(in the rows, 128 means zero)
First come named turns, each shown by rows before and after it. For each pair of rows after them, which turns, in which order, take the first row to the second? The first pair is done for you.
turn J649:
[188 121 157  39 127 102 118 127 101 111 155 195 137 185 146 159 127 127
 175 142 167  99 136 128 127  88 177 112 119  84 112 162  99] -> [ 91 112  95 117 142 180 125 126 142 131 125 110  92 122  97 109 106  16
 142 107 128 111 200 117  94 161  67 133 133 124 124 184 149]
[122 144 141 112 136 119 131 117 119 127 138 156 134 134 127 139  98 137
 107 133 149 123 116 138 130 124 160 133 126 121 113 151 140] -> [107 146 129 119 144 136 125 113 130 137 131 140 120 142 117 137 106 107
 114 127 144 119 136 128 127 138 134 133 123 123 106 161 139]
[100 145 113 142 123 118 132 153 172 115 139  75 117 101  77 137 102 132
 151 139 102 134 164 110 118 129  72 125 112 116  84  96 149] -> [128 142 132 133 104  94 142 162 149  91 157 102 134  92 106 147 101 193
 138 153 104 140 128 122 133 108 123 121 114 109  91  64 144]
[147 190 117 111 166 121 136 130 163 132  89 128 114 178 111 106 144 142
 167  76  77 144 140 131 195  95 130  77 106 184 124 110  64] -> [106 188 105 149 157 148 150 140 175 126  80  97 105 132 108  88 128 136
 137  72  60 154 137 135 181 119 104  90 119 207 136  92  93]
turn J210:
[154 134 105 122 118  97 127 112 115 121 151 144  68 163 124 135 102 116
 155 160 154 117 144 124 112 118 138 159  93 107  90 159 144] -> [155 182 126 159 144 117 136 125 154 143 105 111 101 153 156 124 142 131
 141 102 127 147  93 115 143 105 156 116 110 125 114 114  78]
[166 132 180 108 112  91 128 115 108 127 143 170 137 173 123 153 137 175
 142 126 129 135 114 158 117  71 195 113 113 113 143 125 111] -> [ 78 149 138 187 127 161 138 122 157 148 106  85 116 104  99 113 137  93
 102  75  82 162 135 144  99 129 120 112 132 154 161 118 132]
[122 151 129 132 158 143 124 128 146 154 125 111 130 144 133 126 136 105
 146 108 126 134 134 116 140 137 125 122 145 136 126 121  89] -> [123 124 118 112 151 134 117 128 126 145 143 131 116 149 122 122 117  98
 147 144 140 116 162 123 118 150 113 141 132 122 113 149 126]
[124 115 114 133 124 110 125 118 152 137 127 138 126 149 140 113 164 131
 103 128 141 112 146 164  85 153 124 123  87 138 147 100 125] -> [124 117 118 130 121 114 122 118 153 144 128 137 127 156 141 115 162 141
 107 136 144 107 140 164  90 149 131 123  86 138 145  94 123]
turn J55:
[112 140 142 171 132 177 146 123 134 136 105  95 113 111 135 127 127 122
 157  88 119 134 107 126 148 143 117 130 142 152 130 158 138] -> [148 136 160 147 117 141 153 126 105 117 129 141 129 114 160 143 130 178
 154 108 134 137  75 137 156 116 167 134 136 142 131 143 135]
[135 113 114 127 129 103 137 140  88 108 144 167 105 108 137 166 109 164
  95 150 148 116 164 158 121  77 164 124  93 145 126 157 151] -> [ 85 124  97 162 153 148 134 136 127 137 106 110  92 103 114 145 119 100
  97 111 129 126 194 140 121 111 100 124 102 167 124 169 144]
[ 85 109  72 125 168 183 132 168 161 106  69 128 114 167 163 116 214  94
 142  77  83 118 182 148  92 163 107 116 139 166 156 158 104] -> [142 112 100  88 147 128 142 174 128  84  93 182 149 176 199 143 221 184
 151 102  95 122 128 161 109 118 184 102 142 150 165 126  86]
[127 127 135 128 140 115 123 142 148 112 134 122  97 140 105 119 156 104
 148 142 138 122 115 114 126 133 111 108 138 124 129 133 119] -> [127 134 146 123 133 108 123 140 150 106 132 130 108 145 114 127 154 116
 149 143 138 127 103 119 131 129 129 102 135 121 130 119 110]
Then:
Each pair is 2 to 4 turns apart.
[ 90 104  97 145 131 153 124 120 148 138 129  98 106  98  99 101 117  70
 114 137 115 111 154 131 113 158  71 151 138 137 129 146 151] -> [154 135 133 104 152 133 103 105 148 166 117 120 136 184 108 123 151  90
 162 118 131 110 152 116 151 112 105 110 137 109 119 158  71] => J649, J649, J55, J210
[130 124 127 148 119  81 130 135  92  78 158 146 125  75 151 150 112 195
 124 146 118 138  52 166 135  97 150 116 161 103 152  83 155] -> [ 91 163 118 189 148 128 127 131 137 116 111  78 126  79 146 127 140 136
 122  84  95 159  68 145 150 117 109  90 175 128 160  84 107] => J649, J210, J649
[151 159 132 150 151  81  85 113 191 124  85 154 142 114 132 149 165 148
 133  69 149 179 137 150 163  98  92 104 129 124  99 112  80] -> [140 156 130 165 139  82  99 120 196 108  89 146 144  80 145 140 158 165
 108  72 140 181 124 155 159 102  94 110 130 130 112 100  96] => J649, J649
[158 142 164 126 111  82 136 149 120 104 149 163 153 104 162 135 138 185
 107 118 108 112  85 145 134 106 202  98 144 126 142  87 110] -> [160  96 142  86 103  79 123 137  92  95 182 185 117 132 118 128 114 145
 123 166 143  78 153 136 105 119 164 141 117 106 114 152 161] => J649, J649, J210
[116 130 103 117 131 132 117 103 135 139 158 157 100 161 102  99  96  78
 147 140 157 113 184 116 144 152 140 140 132 108  93 161 135] -> [142 126 127 108 111  97 137 118 108 112 172 190 123 132 142 115  96 150
 126 158 150 118 121 139 146 130 203 139 134 104 106 117 140] => J649, J649
[162 125 140 134 108 103 165 181 125 118 165 145 140  83 154 115 124 187
 116 133 135 118  40 157 173  99 163 134 103 138 128  97 111] -> [186 127 145 101 117  93 145 171 118 126 168 162 140 140 141 119 129 169
 149 147 157 107  69 152 184  85 163 125  96 112 112 135  96] => J210, J649
[132 130 151 141 112 104 143 144 105 101 144 150 143 105 179 137 133 186
 123 117 104 142  54 138 138 107 187 109 133 135 149  89 109] -> [119  78 112 120  88 112 138 142  77  83 178 173 103  92 144 133  91 155
 126 169 125 114 117 139 105 135 153 157 116 133 127 137 184] => J649, J210, J649, J210
